Named moves come first, each a turn or a mirror and shown by rows before and after it. Which of them, in which order, take the first row of each pair that follows to the second? Write the first one first, as in the answered first pair.
Y:
[-32 -36  11   0   2 -15 -25  10 -20  15 -26 -25 -14  -8  19 -17   2  14
  -6 -14 -11  19  13  12] -> [  6 -16  -7  -4 -33   9 -27   1 -31   8 -34 -15  11  -7  -2 -29  11  11
 -15 -16 -13   6  25   7]
[-12  -7  40  11  29 -21  -5   7  -6  -2   1  11  -6 -20   1   8   7  -9
  -4  33  13  31  18   4] -> [ 28  15  22   7 -11   3  -5  -2 -19  -7  -6  21  22 -23 -26  -6  14 -13
 -13  31  10  15  34   0]
[-23  -3  -9  17   9 -17 -10  12  14  -4   9 -10 -15   0 -20  31  -8   8
  13 -14 -21  -1  -7   5] -> [  7  13 -22  17 -19   2 -12   5   1  -9   3  -3   4   0 -37  22   2   8
   5 -16 -24 -12   6   0]
G:
[ 15 -16  19 -30 -21  23  15  -8   2  32  -3   8  -1  26   1   2  -2 -17
  34 -32  -3 -21 -35  42] -> [ 12 -12  -1 -32 -37  26   8  -4 -11  29   3  10  -7  20   5   5 -10  -3
  28 -39  -8 -21 -19  43]
[ 36   4 -12  -4  -9 -10 -19  -6 -18  12  25  21  25  -3  49  25   4  20
  -6  -2   2 -25   2  33] -> [ 17  19 -26   0  -3  -7  -2   1   4 -13  49  15   2   5  37  36  -6  23
   5  11   5 -21 -11  26]
[-19  -9  -4 -10 -15   6   2   0  21  28  -9 -28 -29  -9   7   0  -1   3
  21  11  -6 -30 -16  20] -> [-13 -14   1 -11 -14   6  -2  -3  18  35 -19 -27 -21 -11  10  -6   4   1
  19  10  -7 -28 -13  20]
[ -7  -5  10 -19   1 -25  -7   8 -21  18   4   1  14   3  18   3 -12   8
  -1 -10  -3  -8  17   2] -> [-21   6  -5 -18   1 -23   2  11  -9   1  22  -1  -3   9  11  13 -18  12
   7  -4  -2  -5  11  -2]
P:
[ 32  -7 -20   4  17  -7  38   5  34 -35  12  12   1  -4  -5   7 -23   0
 -10   5   0  15 -13 -21] -> [ 30  -5 -22   8  15  -5  38   8  31 -39   8  10  -3  -2  -7   8 -19   1
 -11   4  -1  20 -11 -25]
[  3 -10  -4   3 -19  11 -15  -1 -20  11 -20 -14  -4   1  -3 -15  12   7
   3 -16 -15  -5  16  18] -> [  8 -15   8  -9 -11   7 -12  -6  -7  25 -11  -5   8 -10  10  -6   2  -3
   9 -12  -8 -22   7  27]
[ 37  13  -6  -5 -13  28  -1  -5  -7  13 -26  -6   7  15  -1  -8   3 -12
   1 -18  -4  -3  20 -17] -> [ 39   8   2 -12  -9  23   1  -8   3  25 -18   2  17  10   6  -1  -5 -18
   6 -14   0 -16  11  -9]
A:
[ 27  -4  13 -13   5  -6   3  -9  10  23  -8  24  44 -19  20  26 -23 -16
 -21   7  21 -37 -19  26] -> [ 23  -9  19 -13   6  -5   6  -6  16  26  -5  18  39 -18  19  24 -22 -17
 -17  10  22 -37 -21  28]
[  9  -8  -7 -13  -7  10 -12  27 -13  14  -7   0  15   1  -7 -26  -3  21
 -13  -5  20 -20   3  12] -> [  7 -11  -2 -13  -3  12  -9  28 -10  16  -8  -3  15   1  -9 -29   1  19
  -8  -2  22 -24  -1  14]
[-12   8 -19 -11 -12   2 -18   7 -17 -10   9   7 -14   4  14  -1  -4  13
 -25 -22  -4  22  31  -3] -> [  3   3  -2  -7  -5   4 -22   5 -25  -6 -11  10   0   5  11 -12   7   7
 -31 -21  -1  26  30  -7]
[ -5  27   4  20 -25  21  -3   7  -7 -14 -25 -15   7  21 -46 -41  14  12
   4  -4 -11   4  18 -10] -> [-12  23  11  21 -21  20   2   9   2 -10 -24 -23   1  22 -45 -42  17  11
  13   0 -14   0  11  -2]
Then:
Between the rows of a pair lie two moves.
[ -5   6 -16 -15 -20  12   8  16 -12  25  27 -22  12   7 -19 -14 -12   5
   9  16  -3 -44 -10  20] -> [-36  -4 -11  -6   1   0   6  27 -12  17  30 -35 -17  14 -12 -11  -9  15
  11  19  -7 -22 -13  17]
P Y
[-23 -18 -26  10  11  -3  -8  -4  -7  -8  21 -26 -28   2   9   6 -11  -4
  -9  16  -1  -2 -15  -3] -> [ 26 -15 -15  10  -7  19 -10 -16 -15   0  -3 -17  11   1 -12 -17   7 -20
 -15  17  -1 -20 -11  -6]
G Y
[ 15  33 -14  -5 -10  14  16  -7  24 -31  30  30   1  -6   2  19  -4  -4
   6  18  12  -6 -24  -5] -> [ 11  32 -13  -6  -1   6  11  -6  15 -33  28  36   2  -9  10  25 -12   1
  -2  16  15  12 -16 -11]
Y A
[ 32  15 -20  12 -41  18   9   4 -14  32  -4  22  21 -37 -37 -50  49 -14
  20 -24  -3  -9   4  21] -> [ 19  25 -31  -1 -40   8  21   1  15  28  41  32  13 -45 -23 -19  19 -16
  35 -15   6 -32  -9  34]
G P
[ 21  15   4  -8  28  13 -18  -1 -15   1 -16   1  33  -2  -4  -6  -4  10
   2   9   5  22  17 -34] -> [ 10   7  18 -12  46   0 -19   0  -2   9  -9   1  31  -5   9   4 -16   6
  10  12  10  18   7 -26]
P Y
[ -5   9  17   2  19   9   2 -19  -4   2 -11   3  36  -1   8  11  -6 -10
   8  -4  10  -4  -6 -10] -> [-20   5  17  -1  19   6   8 -16  11   3   2  -7  20   3   9  15 -10  -6
  19  -1   9 -12 -14  -2]
A A
[ -2  26 -21  17 -14  -1 -28 -18 -20  -3  -4  17 -10  -9 -21   8   3  -5
 -23 -12   4   7 -10  -8] -> [ 10  14   1   9  -2  -9 -24 -24  -4  17   1  29   9 -19  -5  16  -5 -21
 -17  -8  11 -10 -24   4]
P A
[ 13 -20  15  -1 -18  17 -13  15   8  32  -7 -21  -3  -4   3 -29  16   0
   9 -26 -12 -28   0  30] -> [-14  -1  -2   6 -14  21   6  21  34   2  23 -28 -30  11  -9 -14  10   4
  23 -11  -8 -25 -18  25]
G G
[ 21  12   0   9 -31 -37   4  -1  -1   8  40  38  31 -22  12  22  -1  -9
 -12   5 -23 -18  -8   1] -> [ 17  18 -10  27 -39 -22  -1   2 -24 -11  13  25  19  -8 -11   0  27   1
 -28   1 -35  15   9 -21]
A P
